Rotation paths and how fast each direction turns (degrees each step):
Each turn is a multiple of 5 degrees from 10 to 175, or 0.
Path 1:
[ 0.52  2.42  0.17 -0.69 -2.35  0.51 -0.49  0.07 -2.99]
[ 1.92  0.50  1.06 -2.76 -0.94 -0.80  2.02  1.48 -1.17]
[ 0.44  1.48 -1.71 -1.90  1.99  0.79  1.59  1.53 -1.36]
[-0.54  1.14  1.71 -1.99  1.14  2.83 -1.27  1.30 -0.94]
[-2.14  1.97  2.57 -0.85  0.69 -0.61  1.52  1.41  0.26]
[-2.70  2.04 -0.56 -1.82 -0.01 -0.10  0.66 -1.89 -1.38]
[-0.47 -0.95  1.30 -2.11 -1.23  2.34  2.40 -1.42 -0.65]
[-0.43  1.25 -0.18  1.03 -0.41  1.82  3.67  0.96 -1.45]
[ 0.52  2.65  0.32  0.02 -1.99  1.35 -0.58  0.49 -2.92]
[ 1.67  1.04  1.68 -2.38 -1.31 -1.26  1.23  1.49 -1.23]
[ 0.50  1.55 -1.82 -2.27  2.00 -0.32  1.51  1.18 -1.53]
[-0.10  0.61  0.97 -2.54  1.38  2.84 -0.76  0.88 -0.64]
[-2.12  1.80  2.69 -0.47  1.28  0.43  1.45  1.92  0.39]
[-2.76  2.79 -0.14 -1.21 -0.24 -0.23  0.25 -1.45 -1.54]
[-0.69 -0.44  1.47 -2.67 -1.61  1.05  2.13 -1.43 -0.78]
[-0.23  0.70 -0.66  0.22 -0.29  1.43  3.98  0.53 -1.32]
[ 0.66  2.18 -0.15  0.25 -1.58  2.24 -0.24  0.67 -2.92]
[ 1.42  1.47  2.31 -1.57 -1.25 -0.91  0.86  1.98 -1.24]
Speeds:
[ 0.60 -1.08  1.88 -0.62 -0.72  0.10  0.31  0.42  0.80] -> 135
[ 0.33 -0.87 -0.52  0.40  0.93  2.04  0.59  0.39  0.25] -> 85
[ 2.02  0.13 -0.56 -0.04 -0.21 -0.39 -0.25  1.27 -0.76] -> 45
Path 2:
[-0.84 -1.34 -0.56  0.51  0.78 -1.95 -0.09 -2.27 -0.32]
[ 0.00 -0.10  1.19  1.02  0.82 -2.79 -1.80 -0.91 -0.49]
[ 0.00 -0.38  2.14  1.18  2.25 -0.43 -1.91  0.08 -0.03]
[ 0.19 -1.75  0.84  0.66  2.53  0.88 -0.56 -1.29  0.19]
[ 0.23 -2.05 -0.13  0.55  1.28 -0.73  0.39 -2.77  0.20]
[ 0.03 -1.19  0.40  1.31  0.14 -3.04 -0.52 -1.65  0.38]
[-0.92 -0.49  1.46  1.56  1.53 -2.04 -1.59  0.08 -0.05]
[-0.78 -0.89  1.16  0.66  2.94  0.17 -1.53 -0.29 -0.50]
[ 0.58 -1.43  0.52 -0.10  2.23  0.20 -0.50 -2.64 -0.62]
[ 1.21 -1.62  0.63  0.72  0.45 -1.56 -0.02 -2.48  0.70]
[-0.53 -1.50  0.93  1.87  0.31 -2.37 -0.54 -0.33  1.06]
[-1.63 -1.10  0.68  1.42  2.27 -1.02 -1.27  0.07 -0.22]
[-0.68 -0.86  0.18 -0.10  2.67 -0.16 -1.35 -1.58 -1.46]
[ 1.73 -0.83  0.99  0.13  1.57 -0.90 -1.07 -2.62 -0.39]
[ 1.33 -1.47  1.79  1.48  0.85 -1.36 -0.48 -1.14  1.31]
[-1.31 -1.90  0.80  1.90  1.37 -1.10 -0.14 -0.09  0.99]
[-1.90 -1.47 -0.13  0.66  2.14 -1.08 -0.58 -1.21 -0.82]
[-0.02 -0.18  0.27 -0.10  1.74 -1.50 -1.36 -2.19 -1.41]
Speeds:
[ 1.33  0.77  0.62  0.23 -1.17 -1.52 -0.43 -0.17  0.39] -> 85
[ 1.69  0.19  0.87 -0.63  0.76  1.42 -0.37 -0.30  0.12] -> 70
[ 0.96 -0.89 -0.57  1.51 -0.25  0.23 -0.29  0.27 -1.52] -> 0
Path 3:
[-0.24 -0.27 -0.26 -0.75  1.01 -3.70  0.48  1.72  0.03]
[-1.00 -2.79 -0.72 -2.31  0.79 -0.01  1.25  0.17 -1.46]
[-0.17 -1.37  1.87 -1.18 -2.24 -0.80  2.29  0.35  1.28]
[-0.21  0.17  3.14 -2.72 -0.02  0.18 -1.38 -0.27 -0.90]
[ 1.31 -0.42  0.10 -1.41 -0.52 -2.19 -2.14  2.13  1.43]
[-0.54 -1.39  0.13 -1.36  2.56 -2.82 -0.05  0.17 -1.57]
[ 0.40 -3.27 -0.45 -1.44 -0.41  0.06  1.75  1.50 -0.01]
[-1.36  0.36  2.64 -1.66 -1.00 -0.68  2.39  0.07 -0.48]
[ 0.07 -0.29  1.40 -3.14 -1.35  0.96 -2.02  0.82  0.36]
[ 0.51  0.16  0.99 -1.08  0.37 -3.70 -1.30  0.13  1.03]
[ 0.52 -3.18 -0.28 -1.47  2.33 -0.69 -0.69  0.29 -1.31]
[ 0.47 -1.90  1.06 -0.33 -0.64 -1.40  2.91  1.87  0.33]
[-1.36  0.35  1.71 -3.02 -0.28  0.70  0.97  0.76 -1.87]
[-0.12 -0.21  0.26 -2.46 -2.25 -0.96 -1.20  0.97  2.00]
[-0.35 -0.58  1.23 -1.85  1.61 -2.54 -1.47 -1.40 -0.33]
[ 1.68 -3.66  0.60 -0.40  0.58 -0.69 -0.24  1.44  0.23]
[-0.39 -0.11  2.17 -0.65  0.81 -1.55  2.36  1.50 -1.46]
[-0.59 -0.59 -0.09 -3.33 -1.26  1.25  0.15  1.97 -0.66]
Speeds:
[-0.35 -1.41 -1.20  0.06  0.50 -0.83  0.16 -1.47  0.43] -> 80
[-0.42 -0.25  0.01 -0.89  1.08  1.32 -0.76 -0.59 -1.43] -> 160
[ 1.24 -0.18  0.63  0.70  0.92 -0.75 -1.73 -0.01  0.16] -> 70
Path 4:
[ 1.21  0.51  1.24  0.54  1.64  2.97 -1.57 -1.39 -1.14]
[-1.76 -1.16 -0.27  0.78 -0.04  1.41 -1.93 -1.34 -2.90]
[-3.88  0.81  0.90  1.08 -0.66 -0.19  0.39  0.07 -1.73]
[-1.63  2.64  2.86  0.46  1.04  1.18  0.46  0.81  0.52]
[ 1.28  0.80  1.59  0.32  2.13  2.71 -1.95  0.36 -0.66]
[-0.28 -0.66 -0.29  0.96  0.93  1.23 -1.42 -1.04 -3.71]
[-3.31  0.85  0.57  0.98 -0.62  0.10  0.86 -1.48 -2.24]
[-2.64  1.84  2.38  0.40 -0.07  1.60 -0.13 -0.02  1.09]
[ 0.07  0.82  2.17  0.22  1.92  1.97 -2.39  1.82 -0.08]
[ 0.52 -0.01  0.37  0.85  1.96  0.88 -1.07  0.25 -3.64]
[-1.74  0.82  0.53  1.08  0.00  0.88  1.09 -2.72 -2.73]
[-3.03  1.02  1.96  0.63 -0.73  1.92 -0.67 -1.29  0.94]
[-1.63  0.58  1.83  0.20  0.84  1.63 -2.37  2.56  0.08]
[ 0.53  0.95  1.06  0.81  2.09  0.41 -0.42  1.59 -3.02]
[-0.16  1.14  0.90  1.27  1.12  1.44  0.99 -2.58 -2.75]
[-2.40  0.44  1.12  0.67 -0.70  2.30 -1.10 -2.45  0.05]
[-2.98  0.19  1.27  0.30 -0.17  0.94 -2.49  1.93 -0.24]
[-0.70  1.51  1.79  0.69  1.99  0.10  0.12  2.31 -2.29]
Speeds:
[-0.17  1.47 -0.63  1.75 -0.33  0.71 -0.69  0.21 -0.34] -> 0
[-0.09  1.21  0.46  0.28  0.08 -0.71  2.04 -0.62 -0.24] -> 95
[ 1.95 -0.18 -0.31  0.10  0.97  0.43  0.01 -0.70 -1.16] -> 80
Path 5:
[ 1.32 -2.36  2.19  0.77  0.79 -0.50 -2.80  0.61 -0.95]
[ 1.84 -0.74  2.29 -1.62  0.51  1.86 -1.68  0.47 -1.10]
[ 0.91 -3.32  2.22 -0.05  0.63  1.71 -0.69 -1.24  0.08]
[ 0.81 -1.78  3.08 -0.10  0.76 -0.68 -2.23  0.95 -0.52]
[ 1.15 -0.87  3.12 -2.00  0.56  1.84 -0.85  0.26 -0.73]
[ 0.12 -2.94  2.93  0.08  0.82  0.86 -0.36 -1.02  0.12]
[ 0.06 -1.31  3.65 -0.65  0.84 -0.90 -2.01  0.86 -0.41]
[ 0.09 -0.60  3.21 -2.36  0.56  2.00 -0.17 -0.16 -0.55]
[-1.08 -2.96  3.18 -0.01  0.85  0.22 -0.11 -1.00  0.40]
[-0.69 -0.86  3.42 -1.31  0.81 -0.78 -1.43  1.13 -0.76]
[-1.00 -1.04  2.81 -2.19  0.89  2.01  0.27 -0.43 -0.31]
[-1.93 -2.78  2.62 -0.31  1.18 -0.13 -0.20 -0.52  0.39]
[-1.76 -0.28  2.83 -1.85  0.97 -0.56 -1.58  1.17 -0.69]
[-2.08 -1.08  1.90 -2.38  1.06  1.99  0.33 -0.63 -0.24]
[-2.74 -2.48  1.87 -0.05  1.47 -0.42 -0.84 -0.44 -0.01]
[-2.31  0.13  1.74 -2.37  1.28 -0.04 -1.56  1.22 -0.82]
[-2.60 -1.51  0.85 -2.10  1.16  1.96  0.06 -1.00 -0.24]
[-3.17 -2.17  0.70 -0.25  1.52 -0.63 -1.62  0.01 -0.20]
Speeds:
[-0.31  0.96 -0.25  1.14 -1.44  0.57  0.20  0.74  1.24] -> 0
[-0.97  0.14 -2.18  0.03  0.33  0.30 -0.90 -0.05 -0.38] -> 10
[-0.27 -0.19  0.29  1.02  0.12 -1.97 -1.04  0.81 -0.08] -> 125
Path 6:
[-0.56  0.04  2.23 -0.11  0.26 -0.70 -2.52  1.87 -2.03]
[-1.12 -0.09  2.10  0.38  1.45  0.21 -1.11  0.73 -2.91]
[-1.90  0.89  1.35  1.55  0.93  1.42 -0.42  0.37 -2.68]
[-1.94  2.04  0.30  1.85 -0.66  1.38 -0.47  0.49 -1.88]
[-1.32  2.58  0.16  1.18 -1.98  0.46 -1.84  0.95 -1.36]
[-0.52  1.79  0.82 -0.16 -1.54 -0.54 -2.65  1.18 -1.79]
[-0.32  0.81  1.36 -0.51 -0.03 -1.18 -2.27  0.32 -3.09]
[-0.89  0.34  1.45 -0.04  1.11 -0.23 -1.17 -0.63 -3.51]
[-1.50  1.42  0.68  1.33  0.83  0.87 -0.47 -1.35 -3.11]
[-1.35  2.53 -0.05  1.62 -0.71  0.89 -0.44 -1.36 -1.97]
[-0.82  2.82 -0.18  0.94 -1.88 -0.28 -1.66 -0.56 -1.24]
[-0.14  1.91  0.55 -0.31 -1.52 -1.68 -2.42 -0.44 -1.43]
[ 0.48  0.80  1.26 -0.64 -0.06 -2.09 -2.19 -1.03 -2.10]
[-0.42  0.61  1.39  0.28  1.23 -1.46 -0.98 -1.93 -2.81]
[-1.07  1.34  0.90  1.64  0.93 -0.13 -0.01 -2.59 -2.06]
[-0.99  2.54  0.22  2.15 -0.39 -0.05 -0.24 -2.28 -0.86]
[-0.69  2.70  0.17  1.36 -1.62 -1.14 -1.47 -1.49  0.19]
[ 0.25  1.97  0.90  0.37 -1.16 -2.50 -2.33 -1.06 -0.06]
Speeds:
[ 0.14 -1.22  0.85 -0.38  1.69 -0.12  0.33 -0.53 -1.11] -> 60
